Some points, one per row:
array([0.4, 1.2, 1.2, 0.4, 1.2, 0.0, 0.0, 1.2])
array([0.8, 0.8, 0.8, 0.8, 1.6, 0.4, 0.0, 1.6])
array([0.0, 1.2, 1.6, 0.4, 0.0, 1.6, 1.6, 0.0])
array([1.2, 0.8, 0.4, 1.2, 1.6, 0.0, 0.0, 1.6])
array([1.2, 0.0, 0.0, 1.2, 1.2, 0.4, 1.2, 1.6])
array([0.4, 0.8, 0.8, 1.2, 0.4, 1.2, 1.2, 0.0])
array([1.2, 0.4, 0.4, 1.2, 0.4, 0.8, 1.6, 0.4])
array([0.0, 1.2, 1.6, 0.0, 0.0, 1.6, 0.8, 0.0])
array([1.2, 0.4, 1.2, 1.6, 0.0, 1.6, 1.6, 0.0])
array([1.6, 0.4, 0.4, 1.6, 1.2, 0.4, 0.8, 1.6])
array([0.8, 0.4, 0.8, 0.8, 0.0, 1.6, 1.2, 0.0])
array([1.2, 0.4, 0.8, 1.2, 0.8, 0.8, 0.4, 0.8])
array([0.4, 1.6, 1.6, 0.0, 0.4, 1.2, 1.2, 0.8])
array([1.6, 0.0, 0.0, 1.6, 0.0, 1.6, 1.6, 0.4])
array([1.2, 0.4, 0.4, 1.2, 0.8, 0.8, 0.0, 1.2])
array([0.4, 1.6, 1.2, 0.4, 0.0, 1.6, 1.6, 0.0])
array([1.6, 0.0, 0.0, 1.6, 0.8, 1.2, 0.8, 0.4])
array([1.6, 0.0, 0.0, 1.6, 1.6, 0.0, 0.0, 1.6])
array([1.2, 0.4, 0.8, 0.8, 0.4, 0.8, 0.4, 0.8])
array([0.8, 0.8, 0.8, 0.8, 1.2, 0.0, 0.4, 1.6])
Here are 16 more points, each followed by its number:
array([0.0, 1.6, 1.6, 0.0, 0.4, 0.8, 1.6, 0.4]) 0
array([0.4, 0.8, 0.8, 1.2, 1.6, 0.4, 1.2, 1.6]) 1
array([1.6, 0.4, 0.8, 0.4, 1.6, 0.0, 0.8, 1.6]) 2
array([0.4, 0.4, 0.4, 0.4, 0.4, 1.6, 1.6, 0.4]) 3
array([1.6, 0.0, 0.0, 1.6, 0.8, 1.2, 0.8, 1.2]) 4
array([0.8, 0.4, 0.4, 1.6, 1.2, 0.4, 0.4, 1.2]) 5
array([0.8, 0.8, 1.6, 0.4, 0.8, 1.2, 0.4, 0.4]) 6
array([0.4, 1.2, 1.2, 0.8, 1.2, 0.4, 0.4, 1.2]) 7
array([0.0, 1.6, 1.2, 0.0, 0.4, 0.8, 0.8, 0.4]) 8
array([1.6, 0.0, 0.0, 1.6, 0.8, 0.8, 1.6, 0.8]) 9
array([0.0, 1.6, 1.6, 0.0, 0.8, 0.8, 1.6, 0.4]) 10
array([0.0, 1.6, 1.6, 0.0, 0.0, 1.6, 1.6, 0.0]) 11
array([0.8, 0.8, 0.8, 0.8, 0.8, 1.2, 0.4, 0.8]) 12
array([0.8, 1.2, 0.8, 0.8, 1.2, 0.4, 0.4, 1.6]) 13
array([0.0, 1.2, 1.6, 0.4, 0.8, 0.8, 1.2, 0.4]) 14
array([1.6, 0.0, 0.0, 1.2, 1.6, 0.4, 0.4, 0.8]) 15
Which of these numbered points is nearest to each point below, ignoring the 3 directions in which the first points spread most? Its number follows each.
array([1.6, 0.0, 0.0, 0.4, 1.6, 0.0, 0.0, 1.2]) > 15
array([1.2, 0.4, 0.8, 0.8, 0.4, 0.8, 0.0, 1.2]) > 4
array([0.8, 0.4, 0.0, 0.8, 1.6, 0.0, 0.8, 1.6]) > 3
array([0.8, 1.2, 1.2, 0.4, 0.8, 1.2, 0.8, 0.8]) > 12
array([1.2, 0.8, 0.4, 1.2, 0.4, 1.6, 1.6, 0.4]) > 12
array([1.6, 0.0, 0.4, 1.6, 1.6, 0.0, 0.4, 1.6]) > 14
array([0.0, 1.6, 1.6, 0.0, 1.2, 1.2, 0.0, 1.2]) > 12
array([0.4, 1.6, 1.2, 0.0, 1.2, 0.4, 0.8, 0.8]) > 15
array([0.4, 1.2, 0.4, 0.4, 0.4, 0.4, 0.8, 0.4]) > 8
array([0.8, 0.4, 0.8, 1.6, 0.4, 1.2, 0.0, 0.8]) > 5
array([0.4, 1.2, 1.2, 0.4, 1.2, 0.4, 1.2, 1.2]) > 9
